In the data rows, 128 means zero.
Some points, one per row:
np.array([186, 140, 163, 149, 166, 148, 155, 146, 145, 152, 183, 141, 191, 141, 125, 151, 175, 145, 164, 143, 153, 158, 168, 154])
np.array([139, 146, 141, 137, 114, 140, 138, 121, 161, 137, 168, 136, 150, 109, 165, 128, 154, 150, 139, 135, 115, 132, 160, 135])
np.array([95, 116, 128, 127, 146, 122, 116, 116, 93, 126, 117, 123, 129, 116, 127, 117, 124, 122, 131, 121, 154, 111, 154, 123])
np.array([61, 54, 82, 91, 97, 95, 105, 122, 82, 103, 105, 105, 69, 79, 91, 126, 67, 96, 96, 90, 95, 108, 105, 98])
np.array([191, 192, 147, 141, 152, 140, 146, 144, 134, 160, 133, 161, 152, 177, 136, 182, 150, 156, 142, 137, 130, 167, 174, 157])
np.array([117, 123, 114, 121, 148, 133, 131, 102, 131, 117, 146, 127, 161, 140, 120, 112, 139, 102, 140, 129, 136, 113, 124, 126])
np.array([119, 101, 113, 104, 110, 96, 107, 130, 95, 108, 99, 101, 103, 82, 70, 112, 91, 120, 118, 109, 84, 112, 121, 110])
np.array([125, 94, 125, 132, 150, 126, 138, 131, 107, 126, 136, 133, 105, 140, 137, 148, 106, 133, 129, 138, 112, 124, 131, 144])
np.array([86, 123, 110, 106, 139, 120, 106, 97, 90, 112, 81, 122, 73, 121, 139, 95, 115, 141, 109, 107, 112, 108, 132, 103])
np.array([103, 97, 113, 125, 137, 119, 139, 135, 110, 124, 140, 120, 140, 103, 125, 144, 156, 94, 129, 128, 136, 124, 101, 109])
np.array([159, 105, 139, 125, 160, 132, 138, 131, 108, 141, 127, 148, 111, 100, 138, 141, 168, 142, 140, 140, 166, 155, 154, 139])
np.array([123, 154, 146, 142, 161, 139, 141, 152, 148, 141, 150, 139, 175, 170, 155, 160, 112, 107, 142, 138, 137, 143, 141, 138])
np.array([108, 140, 134, 122, 126, 132, 126, 125, 137, 132, 161, 116, 104, 153, 143, 121, 167, 161, 126, 136, 171, 120, 154, 114])
np.array([192, 140, 153, 169, 173, 156, 170, 164, 184, 156, 179, 171, 132, 133, 189, 194, 184, 190, 157, 161, 166, 167, 192, 170])
np.array([192, 146, 166, 167, 192, 165, 170, 133, 189, 164, 156, 155, 196, 169, 195, 152, 172, 154, 172, 172, 199, 156, 174, 160])
np.array([91, 87, 115, 112, 66, 102, 117, 106, 118, 117, 98, 97, 85, 90, 93, 118, 122, 121, 110, 116, 129, 100, 99, 107])
np.array([122, 112, 129, 128, 127, 127, 119, 123, 133, 118, 130, 127, 136, 100, 128, 129, 118, 136, 118, 121, 95, 132, 119, 119])
np.array([151, 144, 137, 137, 113, 131, 142, 139, 111, 147, 161, 153, 94, 174, 169, 155, 132, 137, 131, 150, 148, 142, 145, 144])
np.array([155, 177, 140, 139, 137, 145, 146, 127, 166, 144, 148, 137, 193, 152, 147, 133, 141, 126, 143, 140, 121, 134, 160, 150])
np.array([151, 194, 170, 157, 179, 158, 151, 156, 150, 159, 168, 158, 176, 173, 186, 167, 164, 204, 151, 163, 218, 142, 152, 149])
np.array([67, 85, 90, 86, 67, 72, 81, 69, 93, 82, 68, 80, 40, 45, 64, 28, 57, 62, 87, 84, 82, 64, 95, 62])
np.array([128, 136, 139, 121, 146, 127, 131, 128, 123, 121, 139, 121, 120, 105, 131, 99, 146, 120, 133, 126, 144, 112, 93, 120])
np.array([113, 90, 126, 107, 143, 116, 105, 113, 110, 109, 114, 119, 114, 91, 108, 89, 87, 101, 111, 116, 129, 121, 132, 106])
np.array([68, 88, 112, 100, 131, 89, 110, 123, 124, 109, 62, 96, 71, 132, 114, 90, 93, 83, 120, 104, 70, 101, 78, 123])
np.array([129, 103, 114, 119, 129, 109, 122, 144, 84, 126, 88, 125, 82, 142, 109, 137, 143, 137, 123, 108, 131, 122, 75, 127])
np.array([145, 146, 131, 134, 105, 128, 132, 140, 121, 119, 150, 136, 156, 117, 87, 145, 122, 107, 123, 110, 103, 148, 134, 125])
np.array([107, 112, 117, 123, 134, 114, 124, 136, 124, 123, 89, 125, 96, 149, 85, 145, 107, 123, 120, 137, 89, 122, 141, 118])
np.array([117, 102, 121, 116, 93, 127, 127, 129, 94, 135, 97, 117, 136, 150, 97, 135, 107, 110, 115, 118, 154, 124, 111, 118])
np.array([75, 127, 110, 107, 97, 113, 106, 115, 80, 118, 89, 102, 122, 75, 122, 107, 109, 106, 118, 113, 131, 107, 126, 108])
np.array([130, 177, 142, 140, 182, 156, 157, 141, 174, 149, 136, 149, 148, 177, 141, 149, 144, 179, 159, 145, 176, 131, 148, 146])
np.array([151, 164, 155, 146, 150, 149, 157, 167, 183, 150, 174, 150, 135, 143, 192, 152, 151, 124, 139, 137, 139, 142, 154, 142])
np.array([135, 98, 120, 137, 106, 135, 120, 138, 96, 137, 108, 146, 150, 131, 119, 163, 135, 125, 126, 122, 100, 137, 97, 140])
np.array([108, 82, 109, 103, 118, 114, 108, 107, 112, 106, 107, 122, 73, 93, 96, 98, 87, 138, 100, 110, 93, 115, 85, 109])
np.array([112, 95, 122, 121, 128, 107, 117, 121, 127, 118, 144, 114, 135, 89, 106, 108, 151, 123, 113, 124, 113, 112, 109, 106])
np.array([151, 157, 147, 151, 195, 155, 164, 155, 138, 165, 140, 153, 178, 200, 152, 164, 187, 148, 151, 153, 166, 144, 164, 154])
np.array([178, 164, 165, 167, 180, 174, 158, 166, 189, 165, 182, 164, 184, 205, 150, 192, 198, 154, 164, 168, 174, 168, 168, 153])
np.array([188, 175, 154, 159, 133, 149, 161, 140, 187, 155, 180, 157, 172, 157, 181, 148, 175, 176, 157, 143, 166, 156, 158, 146])
np.array([89, 83, 99, 111, 75, 103, 101, 97, 127, 99, 96, 101, 120, 68, 95, 75, 101, 84, 108, 108, 75, 93, 92, 103])
np.array([112, 121, 122, 129, 106, 127, 125, 133, 137, 124, 153, 133, 103, 109, 151, 138, 135, 113, 134, 126, 155, 117, 141, 128])
np.array([118, 142, 141, 142, 147, 136, 149, 136, 135, 143, 183, 131, 138, 146, 125, 150, 131, 179, 131, 132, 171, 148, 142, 150])
np.array([90, 114, 109, 118, 98, 124, 98, 111, 109, 104, 133, 104, 92, 88, 94, 130, 97, 82, 126, 107, 106, 119, 134, 112])
np.array([136, 119, 128, 148, 110, 126, 131, 129, 119, 128, 141, 147, 111, 126, 159, 134, 119, 96, 128, 131, 142, 139, 149, 135])
np.array([138, 172, 131, 139, 116, 139, 129, 119, 156, 142, 141, 142, 152, 144, 152, 138, 141, 145, 140, 131, 118, 136, 125, 138])
np.array([112, 168, 132, 129, 162, 139, 114, 133, 109, 120, 161, 131, 135, 167, 136, 131, 111, 127, 141, 132, 106, 125, 147, 116])
np.array([166, 173, 174, 171, 205, 176, 166, 160, 183, 170, 208, 149, 200, 199, 203, 175, 165, 220, 171, 179, 199, 156, 183, 169])
np.array([166, 130, 140, 154, 158, 142, 155, 153, 176, 150, 162, 157, 137, 161, 152, 159, 154, 112, 145, 134, 157, 149, 113, 167])
np.array([133, 90, 130, 134, 132, 134, 134, 119, 95, 135, 126, 137, 153, 131, 145, 117, 99, 123, 123, 119, 148, 126, 90, 128])
np.array([117, 85, 113, 130, 133, 117, 116, 133, 95, 130, 100, 124, 126, 108, 100, 123, 125, 146, 124, 119, 111, 116, 126, 123])
np.array([147, 136, 125, 133, 151, 131, 135, 135, 144, 138, 100, 146, 111, 123, 136, 146, 161, 116, 126, 128, 143, 139, 139, 132])
np.array([52, 115, 88, 104, 107, 100, 108, 108, 78, 105, 106, 102, 102, 104, 127, 92, 49, 103, 90, 100, 76, 98, 72, 98])
np.array([67, 100, 93, 92, 74, 86, 96, 109, 57, 110, 75, 94, 115, 124, 92, 86, 75, 95, 106, 95, 100, 92, 81, 99])
np.array([83, 105, 114, 124, 110, 125, 123, 93, 105, 136, 121, 114, 145, 139, 134, 75, 105, 128, 124, 127, 129, 93, 116, 120])
np.array([95, 121, 121, 118, 99, 132, 121, 148, 106, 116, 109, 138, 124, 114, 131, 175, 138, 151, 118, 131, 164, 140, 141, 124])
np.array([145, 116, 140, 132, 147, 135, 129, 107, 129, 125, 155, 116, 129, 176, 118, 97, 126, 123, 119, 135, 127, 126, 152, 125])
np.array([106, 148, 134, 127, 158, 142, 129, 117, 123, 131, 114, 129, 135, 154, 165, 130, 130, 123, 125, 137, 151, 118, 98, 136])
np.array([124, 134, 108, 109, 108, 118, 116, 122, 69, 118, 129, 120, 106, 70, 116, 117, 99, 75, 108, 123, 82, 124, 123, 117])
np.array([171, 149, 148, 156, 132, 157, 144, 149, 183, 152, 154, 139, 146, 192, 133, 163, 143, 155, 160, 154, 148, 144, 191, 158])
np.array([143, 116, 132, 126, 132, 128, 130, 149, 128, 130, 153, 143, 128, 135, 123, 159, 111, 109, 131, 130, 107, 144, 126, 130])
np.array([178, 137, 146, 139, 168, 143, 139, 131, 112, 133, 112, 142, 164, 155, 136, 138, 163, 113, 132, 154, 141, 153, 143, 143])
np.array([117, 142, 145, 128, 163, 144, 130, 148, 127, 136, 120, 139, 126, 123, 147, 147, 173, 142, 132, 130, 119, 136, 115, 141])
np.array([102, 140, 127, 120, 85, 109, 122, 146, 117, 119, 96, 119, 85, 111, 125, 141, 95, 112, 112, 109, 103, 122, 143, 115])
np.array([95, 92, 109, 108, 99, 126, 117, 95, 130, 112, 107, 109, 130, 111, 89, 88, 95, 79, 107, 117, 79, 98, 126, 103])
np.array([140, 123, 138, 139, 174, 146, 157, 139, 117, 141, 182, 147, 152, 150, 153, 171, 150, 134, 148, 148, 149, 151, 154, 145])
np.array([111, 118, 127, 127, 130, 128, 114, 96, 154, 125, 145, 132, 114, 129, 151, 97, 113, 159, 127, 131, 103, 109, 153, 124])
np.array([176, 126, 142, 132, 157, 133, 133, 121, 178, 145, 100, 146, 128, 149, 139, 111, 115, 122, 140, 136, 110, 137, 140, 144])
np.array([173, 148, 161, 165, 139, 161, 165, 167, 182, 161, 162, 161, 168, 167, 175, 199, 190, 154, 157, 155, 175, 161, 168, 161])
np.array([165, 169, 132, 141, 119, 141, 146, 139, 119, 126, 144, 137, 165, 111, 124, 136, 172, 139, 146, 129, 142, 142, 117, 132])
np.array([68, 55, 102, 108, 87, 96, 100, 111, 59, 106, 114, 116, 96, 87, 112, 101, 66, 44, 99, 105, 95, 107, 79, 94])
np.array([109, 138, 129, 122, 153, 146, 137, 147, 131, 129, 115, 133, 120, 141, 144, 160, 153, 155, 130, 133, 109, 123, 100, 130])
np.array([68, 85, 120, 115, 84, 115, 123, 129, 116, 121, 131, 111, 115, 134, 77, 143, 114, 134, 112, 122, 135, 113, 130, 120])
np.array([168, 199, 152, 149, 175, 150, 152, 156, 183, 161, 164, 135, 178, 163, 123, 191, 143, 124, 148, 138, 166, 152, 147, 151])
np.array([141, 100, 121, 117, 101, 120, 126, 134, 101, 105, 148, 125, 136, 93, 118, 137, 131, 92, 122, 120, 106, 137, 154, 114])
np.array([150, 149, 159, 146, 161, 150, 156, 157, 173, 150, 182, 159, 151, 138, 141, 171, 154, 142, 159, 156, 202, 142, 181, 162])
np.array([100, 89, 121, 126, 96, 134, 119, 124, 82, 109, 138, 112, 86, 156, 93, 133, 90, 104, 133, 110, 136, 119, 133, 119])
np.array([80, 120, 98, 87, 112, 100, 115, 122, 105, 89, 98, 88, 99, 121, 74, 106, 92, 52, 105, 116, 77, 112, 125, 110])
np.array([129, 142, 140, 129, 125, 137, 145, 147, 164, 137, 139, 129, 128, 132, 116, 149, 142, 154, 138, 131, 136, 148, 120, 129])
np.array([169, 172, 143, 147, 143, 137, 148, 119, 133, 141, 143, 153, 172, 164, 184, 131, 175, 191, 135, 156, 131, 147, 158, 149])
np.array([100, 88, 130, 121, 148, 118, 120, 152, 125, 129, 128, 122, 126, 132, 130, 142, 144, 122, 133, 136, 130, 122, 94, 122])
np.array([150, 180, 157, 139, 190, 154, 145, 138, 170, 147, 120, 152, 166, 167, 162, 134, 151, 195, 159, 150, 124, 134, 185, 150])
np.array([123, 89, 128, 124, 150, 125, 125, 124, 144, 111, 102, 118, 135, 107, 157, 126, 97, 144, 119, 129, 143, 122, 146, 112])
np.array([156, 154, 150, 168, 145, 168, 162, 136, 157, 147, 157, 148, 188, 175, 192, 151, 161, 133, 145, 136, 155, 147, 184, 165])
np.array([76, 78, 103, 89, 91, 104, 99, 104, 51, 110, 114, 99, 64, 68, 81, 99, 116, 102, 95, 90, 121, 101, 95, 91])
Then 16 other points, each followed by its number:
np.array([144, 127, 143, 133, 130, 152, 143, 122, 159, 130, 162, 142, 147, 130, 178, 124, 124, 160, 143, 136, 160, 132, 146, 149]) 0
np.array([142, 148, 133, 115, 124, 133, 134, 111, 114, 128, 98, 131, 128, 127, 154, 96, 145, 136, 124, 123, 110, 119, 134, 129]) 1
np.array([185, 154, 140, 133, 152, 138, 134, 148, 93, 140, 139, 151, 134, 107, 159, 129, 138, 128, 138, 142, 125, 146, 152, 151]) 2
np.array([122, 150, 148, 152, 179, 150, 138, 163, 155, 153, 109, 143, 164, 146, 153, 174, 137, 167, 137, 155, 143, 137, 165, 150]) 3
np.array([125, 151, 143, 149, 176, 140, 144, 140, 166, 131, 150, 140, 126, 120, 181, 145, 119, 163, 141, 143, 166, 122, 122, 129]) 4
np.array([160, 144, 120, 133, 106, 127, 127, 135, 104, 138, 138, 137, 117, 169, 117, 167, 147, 140, 144, 142, 134, 143, 128, 147]) 5
np.array([189, 198, 184, 163, 181, 173, 150, 153, 179, 167, 199, 164, 192, 164, 211, 163, 143, 181, 157, 171, 153, 156, 192, 166]) 6
np.array([155, 112, 144, 153, 140, 143, 136, 154, 129, 149, 133, 151, 141, 127, 168, 170, 142, 139, 140, 134, 156, 150, 148, 138]) 7
np.array([215, 210, 173, 159, 186, 172, 176, 155, 155, 182, 212, 176, 217, 209, 175, 194, 192, 168, 185, 174, 193, 179, 196, 162]) 8
np.array([106, 127, 124, 102, 138, 128, 120, 92, 84, 107, 140, 97, 137, 129, 89, 84, 107, 112, 119, 123, 105, 111, 125, 101]) 9
np.array([131, 160, 133, 135, 148, 135, 135, 155, 147, 136, 151, 145, 106, 152, 169, 165, 173, 117, 148, 145, 124, 134, 135, 139]) 10
np.array([135, 136, 122, 124, 105, 109, 119, 141, 119, 122, 133, 121, 106, 127, 85, 128, 152, 134, 109, 119, 129, 126, 96, 120]) 11
np.array([107, 122, 136, 125, 128, 125, 118, 100, 148, 124, 156, 127, 102, 103, 140, 106, 122, 130, 125, 118, 82, 125, 144, 121]) 12
np.array([155, 103, 123, 126, 166, 138, 136, 149, 107, 134, 167, 131, 159, 140, 115, 151, 121, 98, 131, 134, 123, 149, 102, 144]) 13
np.array([134, 134, 120, 123, 109, 125, 110, 112, 99, 122, 149, 116, 127, 124, 111, 100, 113, 128, 121, 120, 112, 127, 123, 122]) 14
np.array([134, 143, 120, 104, 109, 114, 109, 97, 99, 129, 90, 116, 109, 129, 113, 92, 84, 142, 117, 128, 119, 119, 136, 122]) 15
Which three of these numbered points are nearest to each point below, looking only along the 6 directions in which the first points spread most? Their numbers follow each, nearest first.
np.array([113, 93, 114, 115, 153, 120, 97, 125, 96, 107, 97, 120, 110, 111, 118, 140, 156, 111, 115, 119, 91, 109, 124, 123]) > 11 14 15
np.array([132, 166, 149, 145, 125, 137, 157, 159, 147, 142, 131, 153, 153, 112, 188, 188, 132, 155, 147, 133, 183, 145, 117, 146]) > 7 10 4
np.array([141, 179, 142, 153, 146, 146, 150, 146, 172, 144, 163, 163, 131, 172, 193, 163, 141, 139, 137, 145, 140, 143, 133, 158]) > 3 10 4
np.array([154, 156, 145, 140, 107, 132, 147, 125, 144, 150, 162, 135, 139, 131, 143, 127, 138, 164, 152, 124, 159, 137, 120, 147]) > 0 4 7
np.array([128, 187, 158, 149, 180, 137, 134, 154, 144, 129, 158, 133, 143, 185, 164, 142, 118, 180, 133, 149, 139, 139, 112, 143]) > 3 4 10
np.array([87, 108, 106, 101, 117, 113, 118, 105, 80, 111, 132, 98, 116, 114, 108, 93, 116, 76, 105, 110, 132, 102, 71, 105]) > 9 14 15
np.array([196, 158, 164, 164, 199, 155, 171, 167, 149, 164, 174, 169, 165, 182, 181, 206, 175, 152, 159, 172, 157, 168, 166, 167]) > 8 6 3
np.array([88, 95, 105, 101, 73, 108, 97, 116, 105, 110, 70, 111, 81, 121, 133, 100, 134, 130, 104, 111, 115, 103, 104, 108]) > 15 9 11
np.array([157, 192, 151, 144, 181, 153, 164, 167, 198, 159, 181, 142, 200, 151, 138, 182, 158, 164, 173, 170, 171, 164, 177, 143]) > 6 8 3
np.array([103, 65, 90, 96, 65, 95, 94, 86, 50, 105, 110, 87, 82, 106, 47, 42, 56, 80, 67, 102, 98, 98, 75, 90]) > 9 15 14
np.array([171, 162, 143, 138, 116, 144, 132, 149, 109, 138, 141, 153, 155, 122, 146, 160, 160, 136, 147, 148, 146, 145, 164, 146]) > 7 2 10
np.array([136, 152, 128, 138, 138, 137, 140, 151, 152, 137, 153, 139, 104, 159, 109, 148, 153, 150, 143, 132, 118, 134, 142, 150]) > 10 5 7
np.array([168, 178, 157, 156, 164, 157, 165, 144, 151, 160, 179, 158, 185, 156, 189, 165, 145, 199, 166, 155, 180, 157, 181, 154]) > 6 3 8
np.array([125, 95, 114, 118, 133, 124, 126, 116, 123, 113, 111, 132, 82, 93, 144, 108, 101, 131, 124, 131, 114, 132, 142, 115]) > 12 15 11
np.array([178, 118, 129, 141, 140, 143, 117, 126, 141, 139, 121, 135, 126, 146, 130, 123, 159, 120, 142, 142, 129, 145, 141, 147]) > 2 10 7
np.array([157, 119, 140, 140, 121, 151, 141, 155, 133, 154, 150, 156, 148, 156, 148, 159, 152, 165, 147, 144, 174, 151, 115, 146]) > 7 10 3
np.array([112, 110, 133, 126, 149, 126, 123, 137, 111, 122, 119, 122, 131, 94, 119, 143, 164, 111, 133, 130, 123, 129, 157, 112]) > 11 14 1
np.array([165, 117, 138, 132, 139, 141, 147, 132, 145, 142, 155, 128, 152, 159, 126, 142, 152, 120, 129, 133, 121, 150, 127, 128]) > 2 10 13
np.array([158, 119, 127, 141, 138, 136, 128, 114, 114, 127, 138, 115, 133, 159, 106, 107, 115, 103, 133, 133, 143, 119, 142, 122]) > 14 13 1
np.array([117, 132, 136, 127, 111, 135, 131, 116, 156, 135, 121, 126, 125, 140, 178, 106, 155, 141, 139, 135, 130, 117, 127, 127]) > 1 4 0
np.array([149, 145, 143, 140, 159, 147, 144, 149, 119, 127, 136, 142, 147, 163, 152, 158, 126, 158, 140, 144, 110, 143, 166, 144]) > 10 3 5
np.array([164, 192, 172, 171, 186, 157, 165, 166, 203, 165, 158, 171, 158, 178, 181, 178, 202, 189, 166, 166, 180, 153, 175, 154]) > 6 8 3
np.array([98, 105, 132, 133, 151, 143, 121, 117, 148, 129, 156, 128, 114, 148, 142, 113, 119, 155, 124, 115, 100, 113, 93, 133]) > 1 14 15
np.array([149, 179, 164, 158, 163, 157, 165, 164, 163, 153, 195, 153, 201, 133, 194, 188, 142, 193, 156, 154, 161, 143, 171, 152]) > 6 3 0
np.array([149, 126, 131, 126, 101, 127, 128, 124, 154, 130, 143, 139, 138, 105, 151, 119, 115, 160, 131, 125, 107, 145, 131, 128]) > 12 1 2
np.array([120, 85, 136, 120, 162, 135, 134, 137, 108, 131, 129, 120, 158, 135, 110, 125, 117, 103, 129, 115, 155, 126, 132, 129]) > 13 14 11
np.array([132, 143, 135, 140, 114, 124, 151, 118, 153, 144, 152, 132, 130, 142, 165, 117, 113, 104, 136, 131, 155, 128, 137, 125]) > 0 14 4
np.array([89, 126, 118, 112, 127, 103, 105, 121, 137, 110, 90, 108, 86, 95, 84, 119, 68, 158, 123, 113, 111, 118, 107, 120]) > 15 11 14
np.array([120, 111, 120, 123, 140, 129, 122, 125, 152, 129, 127, 118, 125, 114, 110, 124, 116, 108, 125, 120, 144, 124, 126, 113]) > 14 11 12
np.array([173, 144, 140, 143, 140, 150, 143, 149, 152, 133, 133, 141, 138, 113, 118, 169, 164, 129, 140, 141, 165, 152, 140, 131]) > 7 2 10
np.array([150, 193, 161, 165, 172, 162, 157, 128, 185, 144, 158, 152, 182, 186, 174, 130, 152, 196, 157, 166, 149, 134, 173, 155]) > 6 3 4
np.array([114, 100, 133, 128, 139, 131, 124, 134, 116, 132, 121, 122, 163, 133, 135, 142, 136, 133, 133, 133, 163, 134, 120, 135]) > 13 7 11
np.array([144, 162, 159, 165, 173, 154, 153, 141, 201, 153, 186, 142, 161, 183, 170, 141, 136, 166, 161, 146, 132, 131, 118, 151]) > 3 4 0
np.array([160, 176, 157, 162, 174, 155, 158, 157, 153, 161, 185, 141, 120, 159, 177, 155, 120, 171, 154, 154, 150, 148, 186, 164]) > 3 10 4
np.array([188, 171, 163, 180, 172, 172, 164, 162, 197, 173, 160, 170, 160, 184, 195, 171, 187, 176, 173, 173, 182, 163, 182, 166]) > 6 8 3
np.array([116, 165, 125, 150, 153, 136, 130, 130, 155, 143, 123, 140, 116, 139, 143, 155, 143, 132, 137, 140, 153, 130, 119, 139]) > 10 4 5
np.array([138, 160, 136, 141, 136, 133, 124, 115, 141, 134, 172, 136, 114, 142, 137, 120, 105, 111, 133, 128, 154, 137, 164, 130]) > 0 10 14
np.array([156, 177, 144, 134, 139, 143, 131, 164, 103, 142, 135, 158, 176, 162, 129, 163, 125, 139, 128, 147, 139, 141, 174, 144]) > 10 3 5
np.array([130, 124, 122, 127, 118, 122, 126, 124, 86, 136, 145, 119, 100, 107, 141, 133, 139, 115, 122, 127, 134, 131, 127, 128]) > 11 14 12
np.array([138, 165, 126, 132, 112, 133, 135, 120, 148, 137, 140, 139, 137, 127, 162, 112, 138, 145, 132, 140, 132, 131, 156, 136]) > 0 4 1
np.array([140, 156, 134, 138, 146, 143, 134, 132, 145, 156, 161, 134, 132, 160, 154, 146, 185, 161, 138, 140, 167, 140, 168, 146]) > 4 0 3
np.array([151, 153, 117, 117, 112, 115, 120, 113, 116, 129, 109, 123, 121, 158, 99, 108, 144, 152, 130, 124, 120, 130, 109, 123]) > 1 11 15
np.array([131, 136, 133, 141, 137, 117, 131, 139, 131, 135, 93, 128, 136, 134, 146, 143, 122, 90, 137, 125, 126, 144, 92, 132]) > 13 11 1
np.array([153, 104, 134, 126, 148, 134, 136, 135, 128, 130, 114, 119, 146, 119, 100, 130, 157, 117, 134, 129, 154, 140, 108, 128]) > 13 2 11
np.array([113, 125, 144, 139, 160, 136, 134, 123, 142, 123, 165, 126, 163, 115, 145, 93, 154, 114, 138, 143, 161, 106, 175, 107]) > 0 4 1
np.array([115, 82, 91, 102, 56, 92, 95, 98, 69, 102, 54, 104, 122, 115, 90, 88, 91, 60, 97, 89, 80, 107, 65, 129]) > 9 15 14
np.array([131, 156, 137, 140, 144, 133, 141, 129, 153, 133, 152, 136, 119, 121, 160, 120, 169, 131, 137, 136, 137, 122, 154, 132]) > 0 4 2
np.array([128, 142, 131, 125, 112, 136, 136, 121, 140, 124, 157, 123, 144, 141, 125, 107, 102, 120, 129, 127, 115, 117, 139, 139]) > 14 12 1
np.array([141, 134, 117, 130, 106, 111, 118, 115, 138, 112, 103, 116, 86, 143, 126, 106, 96, 144, 124, 102, 132, 110, 97, 123]) > 15 14 12
np.array([194, 203, 149, 160, 190, 170, 159, 142, 174, 150, 150, 166, 173, 181, 189, 153, 175, 150, 152, 162, 168, 152, 144, 164]) > 6 3 8
np.array([193, 150, 156, 146, 170, 157, 157, 137, 200, 153, 155, 142, 202, 163, 165, 139, 148, 140, 159, 163, 187, 161, 159, 157]) > 6 3 0
np.array([153, 178, 155, 144, 184, 149, 163, 143, 167, 163, 154, 148, 169, 145, 155, 151, 186, 158, 156, 153, 181, 134, 132, 139]) > 3 4 7
np.array([197, 176, 171, 149, 161, 173, 158, 147, 197, 157, 167, 163, 160, 179, 156, 177, 150, 140, 159, 167, 195, 167, 158, 157]) > 6 8 3
np.array([121, 101, 121, 116, 80, 121, 111, 116, 151, 117, 97, 113, 135, 89, 90, 110, 120, 145, 120, 118, 113, 128, 137, 115]) > 12 14 15
np.array([117, 150, 130, 136, 109, 124, 125, 129, 109, 118, 130, 129, 145, 159, 109, 124, 135, 129, 133, 129, 107, 121, 163, 139]) > 14 5 11
np.array([169, 162, 140, 141, 134, 147, 140, 129, 128, 130, 116, 145, 157, 127, 119, 110, 163, 117, 128, 132, 183, 126, 112, 126]) > 2 7 13
np.array([154, 165, 134, 151, 144, 137, 146, 128, 155, 137, 123, 134, 135, 165, 104, 124, 155, 118, 133, 149, 149, 136, 134, 129]) > 10 2 5
np.array([124, 96, 102, 114, 109, 106, 122, 85, 131, 110, 117, 122, 96, 120, 98, 70, 94, 99, 116, 114, 116, 109, 67, 106]) > 9 15 14
np.array([187, 159, 149, 149, 155, 162, 154, 146, 162, 160, 135, 147, 172, 188, 160, 151, 169, 187, 144, 153, 165, 158, 172, 151]) > 3 6 10
np.array([121, 132, 130, 142, 173, 143, 141, 138, 124, 143, 144, 151, 154, 146, 132, 174, 183, 149, 137, 130, 137, 151, 139, 139]) > 7 10 3
np.array([190, 158, 169, 167, 215, 175, 164, 158, 177, 172, 176, 171, 185, 197, 220, 165, 149, 209, 176, 188, 174, 162, 209, 182]) > 6 8 3
np.array([165, 170, 128, 132, 124, 128, 123, 118, 141, 118, 99, 137, 124, 116, 124, 131, 158, 165, 127, 126, 125, 138, 105, 125]) > 1 2 10
np.array([128, 98, 121, 104, 95, 116, 131, 113, 129, 101, 115, 104, 141, 108, 94, 101, 126, 128, 119, 123, 84, 118, 94, 113]) > 14 9 15
np.array([166, 135, 131, 151, 129, 139, 144, 145, 142, 137, 123, 144, 155, 108, 177, 167, 173, 125, 143, 139, 163, 137, 151, 140]) > 7 2 10
np.array([123, 97, 135, 125, 128, 115, 130, 123, 154, 131, 133, 138, 137, 146, 138, 129, 106, 154, 125, 134, 108, 122, 95, 120]) > 1 14 11
np.array([136, 158, 130, 134, 122, 143, 121, 156, 157, 127, 106, 141, 108, 154, 121, 164, 131, 108, 135, 141, 125, 142, 163, 141]) > 5 10 2
np.array([136, 117, 129, 134, 162, 135, 128, 125, 151, 120, 127, 128, 131, 103, 127, 125, 150, 168, 133, 140, 125, 129, 114, 134]) > 1 2 4
np.array([154, 143, 124, 122, 116, 130, 127, 126, 96, 148, 131, 121, 154, 149, 127, 113, 123, 128, 129, 129, 151, 129, 115, 125]) > 13 14 1
np.array([138, 133, 129, 133, 137, 139, 136, 116, 135, 127, 124, 126, 106, 154, 113, 103, 113, 162, 135, 141, 159, 121, 155, 135]) > 4 1 0
np.array([172, 138, 155, 146, 146, 146, 146, 150, 151, 150, 134, 136, 131, 163, 127, 181, 171, 147, 146, 155, 142, 156, 150, 153]) > 10 7 3
np.array([112, 105, 146, 147, 162, 142, 130, 110, 145, 133, 169, 128, 118, 157, 128, 126, 180, 109, 144, 138, 139, 116, 146, 122]) > 0 4 2
np.array([160, 122, 137, 136, 137, 144, 123, 119, 117, 142, 105, 128, 144, 138, 143, 132, 143, 130, 132, 134, 132, 133, 156, 139]) > 2 10 1
np.array([121, 112, 97, 105, 62, 97, 101, 94, 105, 93, 72, 88, 99, 72, 73, 76, 94, 55, 98, 87, 79, 106, 58, 102]) > 9 15 14
np.array([91, 139, 109, 117, 90, 115, 116, 103, 133, 116, 132, 106, 141, 94, 131, 78, 141, 108, 111, 112, 95, 100, 138, 104]) > 12 14 9
np.array([110, 117, 121, 116, 97, 119, 123, 119, 126, 127, 102, 103, 92, 112, 129, 95, 83, 137, 110, 119, 130, 110, 82, 123]) > 15 14 9
np.array([133, 125, 141, 147, 173, 140, 141, 136, 139, 137, 134, 131, 106, 143, 164, 133, 162, 128, 132, 142, 120, 125, 170, 133]) > 10 4 2
np.array([137, 110, 141, 133, 143, 124, 133, 133, 161, 137, 170, 119, 94, 160, 117, 135, 125, 137, 132, 116, 110, 147, 112, 131]) > 5 10 11
np.array([215, 201, 179, 163, 148, 166, 166, 146, 166, 176, 162, 175, 200, 165, 223, 169, 193, 184, 159, 157, 184, 175, 198, 177]) > 6 8 3
np.array([156, 132, 143, 149, 163, 161, 163, 160, 125, 150, 181, 152, 161, 157, 169, 185, 138, 161, 144, 155, 182, 160, 165, 149]) > 7 3 10
